name the system of each run:
path 1, Q_52 (9 x 18):
[[ 49  21  39 -26  12  14 -36   1 -32  34   7   5  16   5 -14 -26  -2  11]
 [ 10  22 -11 -12 -35  38 -28  28 -32 -24  12  -3   8  21  -6  -4  41 -32]
 [-29  35 -12   6 -10   3  17  21 -41 -13  23 -36  26 -27 -18  41   3   7]
 [ 36  43  27   6  11 -16   1  14 -26  16  -8 -20 -26   4 -13  15  -9  53]
 [ 19  25  11  -2  -5 -14 -25  36   0 -35   3 -16 -49  32 -10 -30  26 -13]
 [-31  39   0 -10   5 -33  39  23  -3 -43  19 -19  19  -1  -6 -10  -4 -39]
 [ 12  46 -10 -19   3 -24  55   7  -7  -3 -27  17   6   1  17  -1 -32  37]
 [  4  13 -30 -20 -13 -14 -23  18  20 -29 -32  28 -54  -9  -1 -22  -4  27]
 [-48   7  17 -20   1 -39 -18   6  39 -29   5  17   6 -29 -27 -14  -1 -23]]
path 2, Q_95 (9 x 18):
[[ 32   8  -2   3   1 -12 -45  49 -28  -8  23 -23  29   0  12 -35  10  12]
 [ 23  17  -7   2 -30  32 -16  23 -39  -7  14 -20  49 -16   0  -2  32 -26]
 [ 21  33   0 -14 -50  33   6  -6 -25  11 -32  -3  18 -22   9  20  36  12]
 [ 13  26  16  -6 -35 -11  -1  -1  -7   1 -33 -34 -46 -25  -3  16  38  31]
 [ -3  13  35  -2   3 -31  27  -1  -9  -5   4 -68 -35 -14  -9   0  28 -15]
 [ -2  14  12 -36  12  -3  54 -15 -21   6   9 -34 -17  25   6 -20   6 -42]
 [ -9  10 -42 -48   6  19  35 -12 -24 -12  -6  12 -46  11  -7 -12 -14 -26]
 [-21  13 -19 -26  19   4   8 -13  -2 -17  -7  25 -42 -42 -47   7 -31 -15]
 [-35  10  40 -30  18 -22 -13 -20  30   4   4  33  -3 -20 -40  -2 -23 -15]]
path 3, Q_984 (9 x 18):
[[-45  16   6 -39 -30   4 -35  20 -16 -15  28 -11   6  27 -10   2  36 -23]
 [-37  12  -9 -31 -14   7  24  -4 -47  21  24 -29  36   5   7  28   6   6]
 [ 35  19   4 -20   2  21 -10   3 -60  37   2 -28   3 -16  -5  10  -3  42]
 [ 29  44   1  -3  -2  22 -33  32 -38 -21   9  -6 -18 -15 -41  -3   8  -5]
 [-18  66   9  -7 -22   5  30  15 -14 -38   1   5  11   2 -29  29   7 -26]
 [-10  48   6 -14 -14 -13  52   0 -18   4 -22  -9 -12  19  13  32  -3  40]
 [ 17  28 -12 -17  24 -35   7  27 -20  -6  -8 -18 -42  -6   1 -17 -27  50]
 [ 12  43   3 -30  29 -27   3  27  -3 -27   5  21   6 -20 -24 -43 -32 -15]
 [ -5  38  -5 -47 -23   2  23  -8  12 -13 -28  54  20   7   7 -16  -7 -14]]
path 4, Q_192 (9 x 18):
[[-17  10 -13 -36   8  35 -16 -19 -15  17   1  57   0  -3 -37  18 -33  -2]
 [-37   6  29  -4 -13  15 -44 -13   9  12   7  24 -16   8 -37  45   7  16]
 [-39 -12  38  10  -6 -31 -47  11  16  12  28 -27   7  13  -6  16  22  25]
 [  1 -14   6   1   9 -31 -32  36 -12   8  34 -31  39  24  30 -31   6  22]
 [ 31   7 -38   0   3  17  -8  42 -43  -7  22  -1  39  18  23 -23 -10   5]
 [ 22  36 -26  16 -19  47   9  15 -38 -12  -3  18  36 -15 -15  29  -9  -5]
 [ 13  44  30  33 -26  20  17  -9  -3  -2 -24   2   8 -18 -21  52  15   9]
 [  9  19  39  34 -16 -30  19   1  22 -10 -21 -44 -30  -4   6  19  33  13]
 [ 10  -1   3   6   9 -49  36  17  10 -17  -4 -53 -23  -7  29 -36  11  -6]]
path 5, Q_562 (9 x 18):
[[ -5  -7   6  33 -28  -3  31  -5  12  15 -11  -5  50  20  44  31  13  21]
 [ 36 -34 -20  52  13  -8  -3  20   1   2   2 -33 -13   9  33  -5  -1  37]
 [ 39  -1   2  26  38 -11   7  24  -3 -28  19 -25  -9 -16 -15 -38 -14 -42]
 [ 24  25  16 -11  -7  15  48 -19   3  -7 -15  12  30  -6   0 -19   6 -62]
 [  8 -20 -16  14 -38  23  30 -35  23   9 -46  10  -3 -13  28  21  23  -1]
 [ -1 -42   2  41  13 -19  -8 -14  38   0 -16 -19 -41 -35  -1  11   0  20]
 [  1 -21  42   6  47 -29   2 -12  23   8  25 -13 -16  13 -17 -27 -16 -32]
 [-14 -22   2 -28   4  25  31 -29  -7  14  17   4  11  44  10 -13   3 -58]
 [-16 -35 -53   8  -5  45  24 -27 -15  12  -7  12   2 -17   3  35 -13  -6]]
path 6, Q_708 (9 x 18):
[[-47   1 -27 -25 -31  27   3  -2 -28   9  16   9  42  21  11  35   8   5]
 [  0   8   9  24  -4  11 -35  15 -32  22  18 -17  25 -18 -14  41   3  48]
 [ 38  32  44  23   6  -3 -46  34  -7 -11  20 -10   0  23 -20 -13  16  -2]
 [  2  25  15 -16 -20 -10  20  20  -7 -19  11 -24  19  44  22 -29  33 -42]
 [ -7  20 -18 -21 -23  -6  52   4 -35   9  -9 -40  25 -11  31  10  11  20]
 [ 29  30 -10   6  -2  -9   3  14 -24  -6 -23 -21 -27 -53 -13  13  -5  48]
 [ 11  36  21   8   5 -27  -8  18  27 -43 -14   2 -36 -29 -31 -20   5 -25]
 [-40  10  25 -34  -7 -44  37 -20  40 -12 -11   0  -3   7   9 -17  11 -30]
 [-32 -25 -14 -46  -3 -29  16 -23   3  31 -16 -13 -18 -14  26  -2  -5  45]]
path 7, Q_192 (9 x 18):
[[-20 -36  28 -30  11  10 -10 -45  29  20   2  20 -17   9 -15 -15   8 -46]
 [-34 -56   2 -21   6   9 -17 -33  13  34  14   5 -12  37  13  -2   0 -10]
 [-16 -65 -16   6  31  16 -37 -10   0  29  35   5   4  17  -3   0 -21   2]
 [  7 -31  10  20  26  25 -47   3  -3  17  38  25  35  20 -18  -4 -18 -20]
 [ -5 -10  11  28  -9  36 -26   7  -2   6  28  21  43  54   0  19  10 -21]
 [-10 -21  -4  56 -15  20  -1   9   0   7  16  -7  44  30  21  44  14   6]
 [ 32 -16   5  77   6   0   2  17   9   0   6 -12  37   3  20  16  -1  13]
 [ 53   5   3  60  -1   3  10  24  16 -27  -7  -2  22  13  20 -14   9 -22]
 [ 23   8 -19  37 -23  11  47   3  15 -34 -19   1  20   7  25  -2  19 -42]]
path 8, Q_984 (9 x 18):
[[  3  16 -16  45  -7 -27 -22  43  19 -38  -9   0 -15 -14   2  12  -3  47]
 [ -5  25  29  22   6 -56  14  29  33 -29   4 -10  40 -11  11 -18  -4  -4]
 [ 25   7   4 -10 -18 -24  33   5  16  -2 -23  -3  28  24  56 -39  14  -1]
 [ 14 -27 -58 -12 -13  -7  12   5   4 -16 -23  -6  -7 -34  36 -37   0   6]
 [  4 -17   1  -9   2 -11   1 -24  20  -2 -19  -2   3 -85 -16 -22   1 -25]
 [ -2 -11  41 -26 -24  -2 -10 -37  34   9 -23   5 -25  -8  -8 -14  37 -34]
 [-51 -34 -14 -32 -16  -1  -3 -14   8  -1  10 -24 -44  25   9  -1  28 -19]
 [-38 -40  -2 -26  33  -1  14 -26 -26  32  35 -35   2  -9 -10   4 -15 -14]
 [ 30 -15  28 -22  26  39 -23 -27 -35  47  17   4  -4  14 -22  -6 -11 -13]]
path 9, Q_95 (9 x 18):
[[ -2 -20 -33  12  13  23  20 -28   6  14 -23  34 -42   2  -4  35 -32  27]
 [  7 -13  23  38  42 -13 -15 -11  31   3  -1  18 -39  -4 -33  17 -33  16]
 [-18 -21  38  34  29  -9 -14  -6  33   3  33  11  10  46 -10   5  -7 -26]
 [-26 -25 -25  15   3  11  12   1   7   6  19  25  35  60  32  13 -16   1]
 [ 18  -8 -48  37  12  11   4  19  -2 -10  -9  35  15   7  19  12 -40  42]
 [ 40   6  11  62  13   3 -30  23  23 -21  -7  26  12 -17 -16   5 -11   7]
 [  1 -10  33  49 -25   7 -19   1  39  -6  -1   7  35  19   9  11  36 -27]
 [-10 -26 -14  27 -37  -1  23  -6  20   8 -18 -10  23  29  55  20  29  16]
 [ 41 -19 -30  43   6 -11  30   7   1   1 -23 -24 -16 -10  37  -4  -6  37]]
path 10, Q_562 (9 x 18):
[[-35 -30 -12   2   7  28  25 -39   3  17   3   8 -37  28  -8  43  -9  -9]
 [-34 -22 -17  25  35  10   6 -14   8  -1  17  21 -28  20 -28  41 -37   4]
 [-26   1   2  23  35   6  -3   5  14  -7  28  38   5  43 -22  20 -39 -13]
 [-26   1 -21  25   1  16   8  17   5 -15  23  36  43  54   8  20 -19 -13]
 [ -5  -7 -41  45   0  12   6  27   0 -15  11  19  49  16  24  22 -21  19]
 [ 37   1 -15  59  16  -3  -8  38   5 -16   6  14  42   0  14  -9 -24  16]
 [ 45  11   6  42  -3  -3  -6  32  13 -27   2   4  43   4  17 -31   8 -25]
 [ 32   1   0  26 -26  -5  26   9   8 -13 -11 -24  47 -18  34 -21  26 -26]
 [ 49 -16   5  32  -9  -7  27 -12   9  10 -26 -33  10 -35  33 -16  17   1]]
path 11, Q_708 (9 x 18):
[[ 45 -18 -24  25   9 -19 -25  26   8 -10 -21 -13 -30 -27  17 -30  -5  38]
 [ 26   4 -12   8  17 -10   9  13  24 -36  -8  23  10 -25  -5 -51 -17 -51]
 [-15   6  -2 -31 -20   7  43 -38  24   6 -32  44  29 -12  11   0  -6 -28]
 [-20 -36 -12  -1 -32  14 -18 -31  16  26 -29   9 -11 -37   8  32  18  35]
 [ 15 -46  17  32  24  -1 -54  -5  19  12  12 -15 -16 -37 -22  -8   1  -1]
 [ 23 -20  33 -12  34  13  -9 -21   9  14  17  14  -2  29 -14 -39  -7 -57]
 [-16 -20 -28 -34 -16  44  27 -29 -21  18   5   9  -1  36  15   4   9 -32]
 [-13 -19 -35  25  -1  39   6  -8 -37  17  12 -19   1 -24 -13  57  -5  17]
 [ 27  15  33  52  31  15 -22   6  -6   1  15   2 -17   2 -45  32 -18   6]]
path 12, Q_52 (9 x 18):
[[  9  23  35 -13   6  14  38 -41  22   9 -25  43 -11  18 -19   8 -11 -32]
 [-39 -11 -29 -17 -19  22  14 -18  12  -5 -11  32 -33  49   8  26   4  -4]
 [-53 -33 -23 -10  35  -8  -5 -11   2  12  28  11 -15  -1 -18  20 -40  13]
 [ 18 -11  25  -6  43   4 -28 -12   4  31  15  44  16  24 -16 -16 -41   8]
 [ 10 -14 -19   9 -16  37 -36  15   5  -7  11  45  32  47   9 -10   6 -22]
 [-32 -20 -35  29  -9  16  -9  21 -14  -6  27   1  59 -14   7  30  -7   8]
 [ 33  -6  14  40  11  -8 -27   8 -10  32   3 -11  28 -22   7  19 -14  59]
 [ 46 -17  22  39 -11   2 -50  24  10  -2   1 -23  -8  12  11 -23  37   2]
 [ -3  -6   3  31 -14 -10  19  17   2 -24  19 -53  32 -10  14  -7  34 -46]]

runs to name:
path 13 (2 x 18):
[[-53  -6   5 -13  27 -32  40 -23  11  19   7  -5 -13   7  -3  28 -32  20]
 [  1   7   4 -17  51 -34  13  12   4   1  16  15 -16  37   1 -29 -51  18]]
	Q_95
path 14 (2 x 18):
[[  8  23  26  36   3 -21  42 -16  26  -2 -31  -6 -32   2  -1  37  -4  30]
 [  6 -14  -2  33   3 -36   7   6  44 -21 -23 -10 -58  17  18  -9   3  20]]
	Q_708
path 15 (2 x 18):
[[ 39  19  16  39  22 -13  35   8   2 -17  -4 -25  18 -40 -15  -8 -11 -30]
 [ 27  35  28 -12 -11  -2  45 -27  20   0 -46  23 -25  12   4  -7   5 -12]]
	Q_708
path 16 (2 x 18):
[[ 31 -12  38   1 -28  15 -46  -6   0  30 -12 -11 -23  28  12  -1  42  23]
 [ 16 -33 -12  14  -1   6 -10  19 -15 -11  26 -56  -4   0  14 -29  33 -40]]
	Q_708
path 17 (2 x 18):
[[ -4  -2  21  -9 -22 -33 -25  21  -9  17  10 -49  14  11  31 -11  36  38]
 [ 24   6 -14  -4  -1  -3  14  28 -52   5  21 -63  18  -2  26 -16  15   6]]
	Q_95
path 18 (2 x 18):
[[  4  23   0 -34 -10  33 -25   5 -51  12  14 -15 -42  21 -26  17  18  10]
 [-27  35  10  -9   3  14  12  -2 -42   1  17 -26 -19 -11 -46  52  -1   2]]
	Q_95
path 19 (2 x 18):
[[ 44  18  35  48  28  12   7  -4  -9   7  -1 -21 -29 -17 -35  24  -9   1]
 [ 19  22  31  18   2   2  24  -4  21 -23 -13  -4 -51  47  -7  -5  20 -36]]
	Q_708
path 20 (2 x 18):
[[  9   0   1   3  -3  22  64 -31 -30  27  -8 -31  18  -6  14  29   0 -11]
 [ 44  -3  16  30  31  11  31 -24 -10  21 -16 -16 -51   3  -6  18 -16  15]]
	Q_192
path 21 (2 x 18):
[[ 57   6  11  25  20  34  -5 -16 -20  21 -16   7 -32 -22 -29  19 -17  18]
 [ 11   4   8  31  -4  25  -7  -1  23 -35  -5  11 -45  21 -28   1  23 -54]]
	Q_708
path 22 (2 x 18):
[[ 30   1  32 -13  -9   9 -16 -20  12   5 -23 -12 -66  10 -12 -14  36 -14]
 [-46 -11 -22 -15  11  -3  11   4   1 -30  22 -20 -45  20 -18  -3  10 -43]]
	Q_984
path 23 (2 x 18):
[[ 12  30   6  41  -1 -39  12  40   7 -38   1 -44  -8 -22   0  -1  14  10]
 [ 21  24  25  12  -6 -14  42   8   9 -25   0 -24  30   4  10 -25  22 -56]]
	Q_95
path 24 (2 x 18):
[[ 43 -22  -4  20  15   8  49 -22 -15  13 -10 -47 -14 -24  17  -8   3 -20]
 [ 49 -12  -2  18  21  22  13 -18   0 -10 -14 -13 -55 -17 -19 -20   2 -41]]
	Q_984
path 25 (2 x 18):
[[ 18   2 -11  35   4  14  -1  33 -28  -6  35 -18  57  32  21  -5   0 -15]
 [ 47  42   2  15 -13  22  25  16 -33   3 -10   7  49  22  16   9  -2  10]]
	Q_708
path 26 (2 x 18):
[[-23  27   4 -23 -12 -34  -3  21  14 -30  -7 -13 -65  27  -3 -10  18   8]
 [-40  22   6 -41  24 -49  25   9   9 -21  16  -7  -8   3  -8 -27 -19 -20]]
	Q_52
path 27 (2 x 18):
[[-35   6   2   6  16   5  23   2 -27  -4  41 -27  44 -18 -23  24  -9 -41]
 [ 41  18  35  -1  -4  31  25 -26 -31  42 -10  -3  12  28   5  19   6  11]]
	Q_984
path 28 (2 x 18):
[[  7  -4  -2 -32   0  27 -12  -2 -52  31  23 -25 -23  50   6   3  13  13]
 [-12  -4 -17   5  27  21   1   8 -53   9  42 -38  -4  -6 -28  32 -16  -1]]
	Q_192
path 29 (2 x 18):
[[-20  13  -5  -6 -20  10  39 -20  18 -11 -14  40  56  -3   7   5  -5 -39]
 [  2 -11  -4  15 -26   8  12 -27  29  19 -41  32 -11  13  27  31   3  43]]
	Q_192
path 30 (2 x 18):
[[-62 -27  -7  11  21  -2   1   0   7 -13  44  -8   7  23 -17  20  -9 -37]
 [  3 -22  26   8  26  16  21 -29 -15  50  20   2  35  32  10  23 -22   7]]
	Q_984
path 31 (2 x 18):
[[ 26  19  27   0 -22  19 -41   3 -14  32  -6  24  51  -4   1  15   8  35]
 [ 19   6   8  24 -39  24 -42  24 -16  -1  -2 -28  -6  10   6  22  51  18]]
	Q_192
path 32 (2 x 18):
[[ 24 -25   9 -16  20   3 -24   4 -17  15  28 -24  37 -35  -6 -44   3 -37]
 [ 42  22   6  -3 -24  41  14  -8 -28  11 -13   5  50 -20   1  -3  20 -26]]
	Q_52
path 33 (2 x 18):
[[ 13  22  13 -28   8 -20  27 -25  29  -2 -46  31 -42 -21  -9 -20 -18   6]
 [-32   0  -2 -36 -22  -7  -1 -21  42 -16 -27  41 -34   8  -7 -10  10 -23]]
	Q_52
path 34 (2 x 18):
[[ -2  35 -16 -28 -23 -21 -25  24  -3 -11 -23  20  13 -47  -1  -9  -4  46]
 [  8  36   2 -38 -36  -9 -38  19  -9 -11 -23   6   0 -42 -10 -14  23  28]]
	Q_192
